In the data rows, 128 means zero.
Here are some points:
[141  59  72 123 161  73  97  69 116 110 121 167 121 148 136  39 211 131
 116 111  55 100  89  97]
[156 119  92 105 133  97 107  78 133  75 139 149 129 135 122 104 119 122
 138 109  75 110 103  91]
[153 167 158 130  89 149 118 162 191 146 104 109 145  83 107 149  62 104
 137 162 159 155 159 147]
[127 119 125 100 113 136 100 149 105 129 132 129 104 107 106 151 157 145
 173 111 208 129 143 134]
[155 112  94 112 129 144 130 139 145 149 152 131 148 116 147 112 110 129
 149 108 116 128 133 161]
[133  94  62  86 149  78  88 114  71 133 115 168  93 149 104  66 220 169
 122  78  81 101  68  99]
[138 109 119 122 132 113 112  91 137 133 128 140 107 115  88  78 115 150
 110 137  89 124 128  84]
[104 110 125 159 130  96 105 148 127 116 127 134 119 142 126 103 168 125
 111 112 122 121 108 153]
[120 216 149 107 108 140 173 152 131 109 161  84 133  98 151 232  40  85
 135  92 212 125 164 185]
[ 95 137 113 129 159 129 118 131 122 118 125 112 167 182 111 118 205 123
 125 175  89 139  84 119]
[154 146 114 107 154 128 138 146 106 125 147 115 116 101 130 142 125 112
  86 107  87 126 134  97]
[133 133  84  90 137 152 127  98 117 129 175 149 114 141 109 105 145 196
 118 117  67  89 160  90]
Then 18 other points, each followed by its number:
[171 144 161 174 115 106 133 167 133 166 126 113 121 131 137 162 120 126
 136 180 147 161 121 136] 0
[110 129 125 155 124 114 143 120 154 133  99 148  93 136 122  98 153 106
 133 118 110 146 104 136] 1
[124 113 192 153 121 195 140 145 181 113 125 111 125  92 178 176  69  71
 149 154 176 179 175 180] 2
[113 143 125 140 120 102 144 132 137 138 164 121 102 115 145 126 119 130
 129 143  97 152 146 112] 3
[112 142 109 112 153 132 147 139 135 126 117 154 151 160 140 122 130 144
 120  95 166 123 102 110] 4
[159 136 115 126  83 124 149 137 148  87 150 132 132  88 128 132 101  97
 134 116 135 106 140 150] 5
[101 129 125 120 124 163 137 119 142 146 127 148 119 162 107 126 140 157
 112 124 106 115 107 153] 6
[ 88 115 126  98 145 134 125 109 112  85 116 142 121 123 117  83 137 169
 139  95 122 110 149 112] 7
[122  81 103 103 108 100  99 107 126 113 165 118 124 176 134  59 208 143
 113 115  55 134 115  87] 8
[157  87 133 155 120 121 101 130 106 164 134 127 145 170 133 114 147 158
 118 140  82 158 105  95] 9
[117 136 177 144 121 120 166 117 145 134  66  81 137  81 121 130 120 124
 152 117 157 131 111 137] 10
[126  89 131 124 122 142  93 115 110 123 128 135 131 139 137  68 161 125
 111 100  91  82  81  78] 11
[132 128 132 138 158  88 151 110 124 136 114  91 150 162 130 118 172 129
 134 140 102 180  93  67] 12
[105 116 110 110  79  90 107 134 131 127 134 115 137 141 125 147 117 172
 117  87  96 133 125 137] 13
[119 135 166 124 122 156 147 164 158 134 173 107 159  46 142 184  60 114
 109  94 141 134 159 102] 14
[ 82 140 131 139 160 148 131 126 115 128 116 122 135 140 132 130  70 107
 120  85 118 186 156 168] 15
[122 147 104 123 125 143 123 155 155 108 128 121 132 120  96 136 123 189
 146 128 177 124 193 150] 16
[106  90 131 135 134 141 100  96 124 150 133 112 115 146 107  95 149 173
 100  89  77  88  97 104] 17
Which of these numbered points is nearest to each point below, looking only along the 7 directions in which the first points spread most? Its number follows each.
[110 145 102 123 136 145 123 170 143 108 123 140 120 138 110 118  98 128
 177 154 187 122 149 149] > 16
[134 132 150 157 128 109 146 148 134 131 108 132 167 138 143  90 151 133
 150 141 133 100 112  88] > 1
[102 153 114  60 139 151 173 149 116  92 119 131 126  91 150 235  23  89
 134 117 204 108 245 194] > 14
[116 142 128 160 129 106 100 129 106 141  91 150 141 156 123  89 176 104
 161 172 102 138 134 149] > 1
[128 128 110 109 127  97 141 129 111 114 104 102 122 118 113 158 177 109
 140 128 134 131 137 136] > 4
[148 141 106 128 138 145 149 117 113 160 118 136 123 104 151 119 120 121
 146 116 137 150 130 117] > 13
[132 133 127 150 128 122 114 104  88 105 135 125 121 172 113 108 180 120
  95 157 137 136  92 154] > 12
[140 104 118 120 142 114 122 107 102 123 124 119 143  99 120 104 139 124
 111 135  87  92  58  96] > 11
[ 92 121 127 107 145 123 126 136 146  91 115 125 112 167 115 136 128 133
 137 104 147 139 107 132] > 4
[145 146 130 167 101 121 140 145 140 113 138  92 105 114 122 152  82 102
 149 127 172 160 155 121] > 10
